7	-16
-12	-21
-42	-25
=>
-42	-25
-12	-21
7	-16

1	2	-15	-10	13	2	2
29	24	-25	-8	-2	14	-16
9	12	2	-10	-6	-6	-5
-13	-2	-9	-8	4	0	-4
33	20	-20	-7	-3	23	-15
4	14	-1	-1	-7	-14	-10
4	4	-3	-3	1	-4	-2
23	23	-23	0	-2	20	-22
9	10	-5	-3	7	6	0
=>
-13	-2	-9	-8	4	0	-4
1	2	-15	-10	13	2	2
4	4	-3	-3	1	-4	-2
9	10	-5	-3	7	6	0
9	12	2	-10	-6	-6	-5
4	14	-1	-1	-7	-14	-10
33	20	-20	-7	-3	23	-15
23	23	-23	0	-2	20	-22
29	24	-25	-8	-2	14	-16

1	-18	-22	-36	-1	2
6	-11	-4	-13	25	-6
10	27	-20	17	19	-2
-25	-17	9	-11	7	-10
5	-9	-20	26	-3	-12
-11	12	-21	23	14	19
=>
1	-18	-22	-36	-1	2
-25	-17	9	-11	7	-10
6	-11	-4	-13	25	-6
5	-9	-20	26	-3	-12
-11	12	-21	23	14	19
10	27	-20	17	19	-2

-12	30	-12	9
-6	13	0	-5
-10	28	3	-17
-5	9	-2	11
2	17	5	-16
-14	39	-5	3
=>
-5	9	-2	11
-6	13	0	-5
2	17	5	-16
-10	28	3	-17
-12	30	-12	9
-14	39	-5	3

15	-4	-1	-7	0	-3	7	1	-3	0	-2	-6
-15	-3	8	3	6	-17	30	0	42	1	-2	-4
-3	-25	26	22	8	12	-2	6	17	14	40	-9
36	-9	5	-8	-13	6	5	7	-8	11	14	-3
=>
-3	-25	26	22	8	12	-2	6	17	14	40	-9
36	-9	5	-8	-13	6	5	7	-8	11	14	-3
15	-4	-1	-7	0	-3	7	1	-3	0	-2	-6
-15	-3	8	3	6	-17	30	0	42	1	-2	-4

-31	13	-13	11	28	-24	6	-20	24
-33	23	-19	-9	15	-28	-23	-3	12
1	-10	7	18	-7	5	-13	-12	-3
20	-27	-11	-8	-18	11	-18	21	-11
-25	32	-22	-12	27	24	5	-9	37
=>
20	-27	-11	-8	-18	11	-18	21	-11
1	-10	7	18	-7	5	-13	-12	-3
-31	13	-13	11	28	-24	6	-20	24
-33	23	-19	-9	15	-28	-23	-3	12
-25	32	-22	-12	27	24	5	-9	37
---
14	-38	-24	-33	15
32	2	29	-4	15
23	-18	-24	-4	15
36	-18	-24	24	15
=>
14	-38
32	2
23	-18

16	-19	1	29	37
9	-5	14	25	22
13	-19	4	22	12
=>
16	-19
9	-5
13	-19

-41	-14	-15	37
-6	-3	18	-5
-3	8	8	-8
30	21	26	-15
=>
-41	-14
-6	-3
-3	8

30	16	-42	-40
26	10	-1	-1
41	-19	9	14
-37	31	-30	-34
=>
30	16
26	10
41	-19

-38	-20	33	42	12
-21	-11	19	-27	10
-15	0	-20	10	-17
=>
-38	-20
-21	-11
-15	0

-27	-25	-33
-38	-35	-35
-10	-15	-24
-36	-33	-35
4	-5	-15
=>
-27	-25
-38	-35
-10	-15
---
31	-9	-12	10	12
-17	-3	-14	1	14
=>
31	-9
-17	-3

-31	15	-26	5	-22
-9	26	12	-38	-7
-24	13	-16	0	-17
=>
-31	15
-9	26

1	8	29
15	14	-9
27	-33	-13
=>
1	8
15	14

-1	0
30	18
3	6
14	-22
-14	-11
=>
-1	0
30	18

-36	11	18
-24	11	-39
12	-31	1
-11	28	-5
6	-16	-19
=>
-36	11
-24	11

-5	19	-10
-35	-10	-36
-31	40	28
-39	-10	7
=>
-5	19
-35	-10

0	-32	-29	-28	-6
-10	25	-10	-23	-23
17	-27	11	10	22
24	-24	-23	-40	-38
=>
0	-32
-10	25
---
-7	-25	-40	-26
-15	-3	-13	-4
3	-6	22	-5
=>
-7	-3	22

35	38	34	-42
-20	-3	4	-18
=>
35	-3

20	35
18	37
20	36
25	31
15	40
=>
20	37

21	35
-6	4
=>
21	4

-4	19	-7	-8
-11	22	5	-19
8	-21	-4	19
-9	-4	-9	13
34	-16	6	0
=>
-4	22	-4	13

35	0	16	24	15
9	-21	18	-9	-8
24	-20	18	3	6
=>
35	-21	18

-8	-1	41
14	13	-14
-34	-8	11
=>
-8	13	11

9	40	-1	4	-13
8	34	0	4	-10
-1	-14	-5	4	4
9	-6	9	2	19
=>
9	34	-5	2

-22	9	-1	-2
16	-23	-8	-19
31	-8	8	7
=>
-22	-23	8
---
0	-5	39	3
17	13	32	-5
18	10	37	-14
=>
0	-5
17	13

-11	20	28
38	-33	27
0	11	30
-14	21	-27
-30	30	12
=>
-11	20
38	-33

-15	12	32	0	-7
-18	-42	2	24	-11
=>
-15	12
-18	-42

1	-6	30
26	-1	9
1	-11	25
=>
1	-6
26	-1

31	11	26
10	2	-12
-39	0	-13
-32	-4	-9
5	0	24
=>
31	11
10	2

33	12	-20	7
-14	2	7	4
3	-6	-15	-5
0	0	4	-1
=>
33	12
-14	2

19	25	14	42
15	20	11	34
13	-21	-5	-18
-23	6	-1	-8
-22	9	1	-3
=>
19	25
15	20

38	15	-7	8
22	16	-7	-9
=>
38	15
22	16
---
7	14	-19
-34	13	21
3	-18	13
23	-3	-20
-20	30	-4
10	-23	10
-17	26	-5
16	-1	-14
5	12	-17
15	5	-22
=>
10	-23	10
3	-18	13
23	-3	-20
16	-1	-14
15	5	-22
5	12	-17
-34	13	21
7	14	-19
-17	26	-5
-20	30	-4

7	7	11	12	-15	8	12	5	-21	-20	16	2
-9	30	19	24	-16	18	-16	24	-9	-12	3	-12
-7	2	13	11	-7	7	17	5	-14	-12	-5	-12
=>
-7	2	13	11	-7	7	17	5	-14	-12	-5	-12
7	7	11	12	-15	8	12	5	-21	-20	16	2
-9	30	19	24	-16	18	-16	24	-9	-12	3	-12

-32	37	4
28	-32	-1
16	-17	2
-6	9	5
=>
28	-32	-1
16	-17	2
-6	9	5
-32	37	4

-20	-24	5	-24	-14	-11	7	-2	-19	-40	-12	-6	-10	-7
-31	24	-15	25	23	22	-31	-23	20	-30	10	27	-29	-37
-20	5	-16	-4	7	-23	-12	-24	-5	-35	0	14	-27	-17
34	-1	27	17	-12	29	16	23	3	29	-8	-10	4	24
31	26	-7	16	33	-21	-1	-16	24	24	36	29	-16	5
=>
-20	-24	5	-24	-14	-11	7	-2	-19	-40	-12	-6	-10	-7
34	-1	27	17	-12	29	16	23	3	29	-8	-10	4	24
-20	5	-16	-4	7	-23	-12	-24	-5	-35	0	14	-27	-17
-31	24	-15	25	23	22	-31	-23	20	-30	10	27	-29	-37
31	26	-7	16	33	-21	-1	-16	24	24	36	29	-16	5

-6	6	-7	-10	5	-8	-6	3	-8	7	-9	4	7
-6	21	0	-3	-18	-9	-14	15	-7	9	-29	-7	12
-5	30	-17	-10	6	-25	-20	23	-24	1	-39	-13	22
-10	19	2	-9	-23	-8	-14	10	-5	18	-28	0	12
=>
-6	6	-7	-10	5	-8	-6	3	-8	7	-9	4	7
-10	19	2	-9	-23	-8	-14	10	-5	18	-28	0	12
-6	21	0	-3	-18	-9	-14	15	-7	9	-29	-7	12
-5	30	-17	-10	6	-25	-20	23	-24	1	-39	-13	22

24	-19	-2
2	-29	-38
-6	21	-7
-29	20	-14
=>
2	-29	-38
24	-19	-2
-29	20	-14
-6	21	-7

11	-23
-5	-15
-8	-3
3	42
-4	-30
9	26
1	9
3	0
21	-9
=>
-4	-30
11	-23
-5	-15
21	-9
-8	-3
3	0
1	9
9	26
3	42
